Some points, one per row:
(-0.31, 0.22, -0.13, -0.35, 0.44, 0.43, 0.35, 0.33, -0.07, -0.77, -0.04, 0.16, 0.38, -0.56, -0.72, 0.40)
(-0.23, 0.01, 0.20, -0.31, 0.55, -0.30, -0.42, 0.27, -0.08, 0.27, -0.16, -0.18, -0.31, -0.27, 1.29, -0.03)
(-2.86, 1.07, -0.65, 0.89, 0.78, -0.48, -0.11, 0.97, 2.02, 0.76, 3.19, -0.62, 1.67, -0.83, 0.58, 2.10)
(0.96, -0.99, 0.47, -0.18, -0.92, -0.92, -0.89, -0.51, -0.40, 1.89, -0.76, 0.03, -1.27, 1.61, 1.89, -1.93)
(1.29, -0.18, 0.35, -0.61, -0.07, 0.62, 0.16, -0.56, -1.05, -0.71, -1.47, 0.00, -0.68, -0.09, 0.37, -0.65)
(0.28, -0.96, 0.73, 0.47, -0.64, -0.88, -1.24, 0.10, -0.17, 2.58, -0.50, -0.19, -0.96, 1.44, 1.77, -1.38)
(0.50, -0.50, 0.67, -0.78, 0.28, -0.62, -0.50, -0.12, -0.49, 0.25, -0.71, 0.03, -0.96, 0.01, 1.59, -0.90)
(3.30, -0.54, 0.12, -0.97, -1.14, 1.31, 0.85, -1.46, -2.57, -1.78, -3.55, 0.64, -2.32, 0.82, -1.73, -2.41)
(0.99, 0.41, -0.79, 0.16, -0.65, 1.25, 0.96, -0.44, -0.27, -0.87, -0.64, 0.41, 0.32, 0.08, -2.28, 0.05)
(-0.27, 0.41, -0.48, 0.50, 0.14, 0.53, -0.08, 0.23, 0.83, 0.31, 0.19, -0.24, 0.38, 0.26, 0.09, 0.13)
(-0.89, 0.17, 0.52, -0.42, 0.53, -0.38, -0.36, 0.50, 0.19, 0.21, 0.40, -0.35, 0.34, -0.57, 0.95, 0.62)
(0.97, -0.34, 1.00, -1.24, -0.71, -0.30, -0.31, -0.44, -1.77, -0.26, -1.43, 0.63, -0.97, 0.41, 0.46, -0.96)
(-0.40, -0.43, 0.13, 0.45, -0.15, -0.82, -0.60, 0.41, 0.35, 1.84, 0.16, -0.28, -0.32, 0.68, 0.82, -0.34)
(-1.32, 0.26, 0.57, -0.39, -0.06, -0.91, -0.86, 0.60, 0.11, 1.25, 0.98, -0.04, 0.24, 0.06, 1.70, 0.30)
(0.11, 0.03, -0.90, 0.48, 0.44, 0.04, 0.09, -0.20, 0.23, 0.49, -0.22, 0.01, -0.16, -0.04, -0.15, -0.40)
(1.57, 0.24, -0.68, 0.05, -0.55, 1.41, 1.32, -0.69, -0.25, -2.34, -0.72, 0.21, 0.28, -0.35, -2.70, 0.60)
(-1.13, 0.84, -0.53, 0.70, 0.76, 0.31, 0.67, 0.33, 0.65, -0.80, 1.88, -0.42, 1.15, -0.84, -0.86, 1.98)
(1.33, 0.26, -0.44, 0.18, -0.28, 0.53, 0.74, -0.78, -1.12, -1.46, -0.72, 0.23, -0.52, 0.05, -0.88, -0.12)
(1.36, -1.50, 1.19, -0.36, -1.43, -1.39, -1.73, -0.49, -0.63, 3.27, -1.31, 0.45, -2.06, 2.44, 3.08, -2.83)
(0.42, -0.12, -0.28, 0.37, -0.52, 0.13, -0.02, -0.33, -0.59, 0.69, -0.82, 0.08, -0.47, 0.69, -0.31, -0.86)
(0.98, -0.29, 1.18, -0.76, -1.07, 0.31, -0.26, -0.32, -1.03, -0.48, -1.14, 0.58, -0.66, 0.45, -0.05, -0.63)
(-2.07, 0.49, 0.26, 0.04, 1.21, -0.77, -0.46, 0.98, 1.15, 0.59, 1.80, -0.71, 1.10, -1.00, 1.34, 1.59)
(-0.17, 0.13, 0.14, -0.52, 0.47, 0.40, 0.39, 0.28, 0.05, -1.46, -0.26, 0.11, 0.17, -1.03, -0.84, 0.59)
(-1.18, 0.05, 0.57, 0.20, 0.51, -0.65, -0.28, 0.66, 0.44, 0.44, 0.81, -0.29, 0.73, -0.44, 0.53, 1.19)
(-0.48, 0.27, 0.22, -0.28, 0.51, -0.02, -0.07, 0.04, 0.14, -0.09, 0.09, -0.52, 0.20, -0.41, 0.88, 0.11)
(-1.46, 1.75, -1.78, 1.17, 1.62, 1.72, 1.59, 0.58, 1.37, -2.14, 1.82, -0.71, 2.33, -1.91, -2.49, 2.60)
(-0.27, 1.53, -0.78, -0.18, 0.96, 1.75, 1.82, 0.04, -0.24, -3.40, -0.24, -0.02, 1.45, -2.08, -3.22, 2.06)
(0.93, 0.40, -0.29, 0.17, -0.13, 1.00, 0.74, -0.59, -0.32, -1.33, -0.97, -0.19, -0.14, -0.63, -0.97, 0.41)
(0.45, -0.85, 0.83, -0.36, 0.01, -1.11, -1.19, -0.20, -0.16, 1.70, -0.64, -0.35, -1.12, 0.72, 2.96, -1.29)
Then 16 other points, each followed by its number:
(-0.55, 0.64, -0.09, 0.78, 0.27, 0.30, 0.00, 0.19, 0.31, -0.84, 1.02, -0.14, 0.69, -0.55, -0.46, 1.16) 0
(2.73, -1.40, 0.57, -0.91, -1.38, 0.09, -0.08, -1.30, -2.49, -0.20, -3.27, 1.02, -2.09, 1.23, -0.74, -3.10) 1
(-1.66, 0.79, -1.27, 0.75, 0.57, -0.07, 0.59, 0.47, 1.18, -0.39, 1.07, -0.06, 1.45, -0.94, -1.68, 1.09) 2
(0.97, 0.29, -0.36, 0.11, -0.09, 1.08, 0.76, -0.24, -0.70, -1.02, -1.24, 0.25, -0.28, -0.35, -1.86, 0.04) 3
(-0.29, -0.34, 0.04, -0.16, -0.07, -0.38, 0.03, 0.25, -0.08, 0.37, -0.86, -0.19, 0.29, -0.28, -0.59, -0.25) 4
(0.92, -0.06, -0.53, -0.02, -0.24, 0.53, 0.44, -0.42, -0.02, -0.52, -0.41, 0.15, -0.10, 0.03, -0.92, -0.11) 5
(0.45, -0.75, 0.88, -0.47, -0.25, -0.63, -0.57, -0.16, -0.82, 0.44, -0.06, 0.40, -1.21, 0.68, 0.89, -1.04) 6
(1.65, 0.42, -0.39, -0.66, 0.04, 1.55, 1.59, -0.62, -1.15, -2.86, -1.22, 0.27, -0.25, -0.59, -2.60, 0.06) 7
(1.20, 0.10, 0.56, -1.21, -0.54, 0.86, 0.57, -0.43, -1.94, -1.65, -1.60, 0.75, -0.64, -0.15, -1.31, -0.54) 8
(1.33, 0.69, -0.99, -0.06, -0.43, 1.85, 1.52, -0.50, -0.60, -2.25, -1.28, 0.35, 0.50, -0.70, -3.31, 0.30) 9
(0.33, -0.02, 0.23, -0.55, 0.08, -0.05, 0.52, -0.01, -0.63, -0.74, -0.04, 0.12, -0.06, -0.32, -0.87, 0.53) 10
(0.19, -0.09, 0.12, 0.15, -0.09, -0.45, -0.44, 0.03, -0.04, 0.40, 0.12, -0.16, -0.40, 0.33, 0.95, -0.40) 11
(0.17, 0.27, 0.21, -0.75, -0.14, 0.66, 0.48, -0.17, -0.29, -1.62, -0.23, 0.40, -0.14, -0.38, -1.27, -0.53) 12
(3.45, -0.38, 0.78, -1.27, -1.65, 2.04, 1.33, -1.64, -2.67, -3.25, -3.41, 1.28, -1.46, 0.31, -3.14, -1.58) 13
(0.70, -1.71, 1.92, -1.31, -0.78, -1.82, -1.87, -0.06, -0.20, 2.81, -0.89, 0.39, -1.97, 1.60, 3.64, -2.46) 14
(0.72, 0.23, -0.27, -0.01, 0.38, 0.51, 1.06, -0.33, -0.95, -1.77, -0.55, 0.25, -0.03, -0.64, -1.79, 0.52) 15
Which two of these numbered points are nearest to each point below, ignoring the 2 directions in which the first points spread most? Their numbers follow each, nearest first.
(0.31, -1.04, 1.22, -0.52, -0.42, -1.32, -1.20, -0.28, -0.65, 1.70, -0.02, 0.41, -1.54, 1.18, 2.22, -1.42) > 6 7
(0.07, -0.08, 0.78, -0.42, -0.67, 0.00, -0.08, -0.13, -0.21, -0.18, -0.34, 0.49, -0.14, 0.11, -0.17, -0.04) > 13 10
(0.09, 1.01, -0.29, -0.72, 0.06, 1.04, 1.20, -0.33, -1.27, -2.27, -0.61, 0.58, 0.50, -1.07, -2.34, 0.90) > 8 10
(0.63, -0.04, 0.62, -1.06, -0.82, -0.20, -0.16, -0.44, -1.62, -0.13, -1.25, 0.58, -0.84, 0.28, 0.12, -0.75) > 8 10
(0.05, 0.15, 0.83, -0.58, -0.78, 0.42, -0.01, -0.08, -0.47, -0.52, -0.51, 0.43, -0.04, 0.14, -0.53, 0.08) > 13 8
(2.09, 1.06, -1.39, -0.40, -0.66, 3.19, 2.33, -0.95, -1.21, -4.13, -1.97, 0.72, 0.59, -1.01, -5.02, 0.45) > 9 5
(-1.63, 0.17, 0.77, -0.12, -0.39, -0.49, -0.63, 0.62, 0.74, 0.92, 1.14, 0.05, 0.77, 0.00, 0.62, 0.51) > 13 12
(0.86, -0.31, -0.41, 0.24, -0.40, 0.20, 0.20, -0.55, 0.10, -0.20, -0.57, 0.17, -0.42, 0.28, -0.72, -0.35) > 5 9
(-0.13, 0.38, -0.07, -0.18, 0.19, -0.05, 0.66, 0.14, -0.34, -0.79, 0.62, 0.24, 0.40, -0.46, -1.01, 1.15) > 10 15
(-1.70, 0.76, -0.45, 0.38, 0.70, -0.05, 0.43, 0.93, 0.86, -0.28, 1.73, -0.37, 1.78, -0.97, -0.63, 2.38) > 10 15
(0.09, -0.18, 0.43, 0.60, -0.24, -0.29, -0.46, -0.11, -0.14, 0.18, 0.16, 0.20, -0.19, 0.29, 0.45, 0.06) > 0 11
(-2.00, 0.59, -1.00, 0.91, 0.56, -0.10, 0.26, 0.64, 1.07, 0.23, 1.33, -0.45, 1.48, -0.76, -1.06, 0.96) > 2 9
(-2.15, 1.07, -0.91, 1.35, 0.83, 0.15, 0.31, 0.68, 1.33, -0.90, 2.27, -0.29, 2.09, -1.33, -0.75, 2.59) > 0 11
(-1.63, 0.50, -0.02, 0.21, 0.57, -0.23, 0.22, 0.55, 0.53, -0.50, 1.52, -0.19, 1.41, -0.79, -0.55, 1.61) > 10 13
(1.12, -0.81, 1.09, -1.14, -0.33, 0.11, -0.15, -0.19, -0.92, -0.77, -1.69, 0.51, -1.19, 0.03, 0.01, -0.90) > 14 8
(-0.53, -0.05, 0.24, 0.52, -0.02, -0.39, -0.50, 0.06, 0.25, 0.26, 1.05, -0.05, 0.42, -0.02, 0.64, 0.42) > 0 11
(0.72, 0.33, -0.86, 0.36, -0.24, 1.05, 0.98, -0.41, 0.19, -1.85, 0.09, 0.01, 0.51, -0.43, -1.98, 1.08) > 5 11
(-1.16, 0.71, 0.04, -0.68, 0.41, 0.20, 0.36, 0.63, 1.07, -0.62, 1.12, -0.28, 1.01, -0.99, -0.12, 1.19) > 14 7
(0.19, 0.41, -1.00, 0.54, -0.06, 1.05, 0.94, -0.22, -0.50, -1.69, -0.74, 0.22, 0.42, -0.54, -2.70, 0.02) > 2 1
(-0.57, 0.40, 0.29, -0.15, 0.22, 0.25, 0.67, 0.38, -0.04, -1.05, 0.49, -0.05, 0.73, -0.70, -1.51, 1.16) > 10 13
(-0.93, -0.64, 1.30, -0.13, -0.54, -1.40, -1.43, 0.37, 0.68, 2.44, 0.68, 0.08, -0.17, 0.94, 2.40, -0.65) > 13 9
(0.17, -1.02, 1.08, -0.94, -0.22, -1.12, -1.11, 0.01, -0.20, 1.31, -0.24, 0.32, -0.99, 0.73, 2.02, -1.49) > 14 12
(-1.30, 0.46, -0.22, 0.08, 0.54, -0.09, 0.51, 0.84, 0.88, -0.72, 1.70, -0.12, 1.17, -0.67, -0.72, 1.61) > 10 7
(-1.74, 0.81, -0.85, 0.75, 0.24, 0.00, -0.18, 0.96, 1.77, 1.15, 1.70, -0.33, 1.57, -0.22, 0.04, 1.38) > 9 5
(1.70, 0.74, 0.08, -0.67, -0.68, 1.96, 1.93, -1.01, -1.56, -3.65, -1.66, 0.66, -0.11, -1.05, -3.67, 0.32) > 13 10
(-0.98, -0.21, -0.11, 0.53, -0.05, -0.48, -0.64, 0.65, 1.79, 1.18, 1.61, -0.54, 0.80, 0.31, 0.97, 0.72) > 5 9
(-0.49, 0.33, -0.22, 0.26, 0.77, 0.18, 0.78, 0.24, -0.32, -1.43, 0.32, 0.07, 0.52, -0.93, -1.30, 1.14) > 15 10
(0.49, -1.00, 0.98, -0.20, -0.26, -1.29, -0.55, -0.19, -1.07, 0.66, -0.51, 0.28, -1.02, 0.79, 1.12, -0.89) > 15 10
(0.69, 0.15, 0.35, -0.66, -0.52, 0.75, 0.62, -0.45, -0.92, -1.69, -0.92, 0.56, 0.00, -0.32, -1.51, -0.02) > 13 8
(-1.50, 1.64, -1.74, 1.23, 0.71, 1.35, 1.13, 0.72, 1.50, -1.35, 1.54, -0.45, 2.65, -1.38, -2.72, 2.64) > 9 5
(-0.99, 1.01, -0.28, -0.07, 0.52, 0.53, 0.53, 0.54, -0.23, -1.01, 0.65, -0.07, 1.01, -1.07, -1.02, 1.46) > 8 10
(0.38, -0.60, 1.14, -1.14, -0.66, -0.62, -0.82, 0.01, -0.05, 0.97, -0.22, 0.08, -0.86, 0.85, 1.63, -1.24) > 14 12
(1.62, -0.98, 0.50, -0.15, -0.70, -0.85, -0.83, -0.83, -1.09, 1.03, -1.04, 0.32, -1.94, 1.30, 1.89, -1.89) > 11 0
(-0.15, 1.48, -1.34, 0.20, 0.84, 1.99, 2.04, -0.17, -0.39, -3.81, 0.21, 0.20, 1.49, -2.12, -4.00, 2.17) > 15 1
(3.56, -1.19, 0.80, -0.65, -1.83, 0.63, -0.01, -1.46, -2.84, -0.12, -3.79, 0.93, -2.61, 1.78, -0.53, -3.04) > 3 0
(-0.05, 0.51, -0.60, 0.78, -0.12, 0.48, 0.44, 0.17, 0.58, 0.14, 0.32, 0.00, 0.69, 0.05, -1.31, 0.51) > 9 5
(-0.92, 0.12, 0.62, -0.27, -0.25, -0.35, -0.51, 0.39, 0.41, 0.71, 0.35, -0.08, 0.37, 0.00, 0.83, 0.29) > 13 7
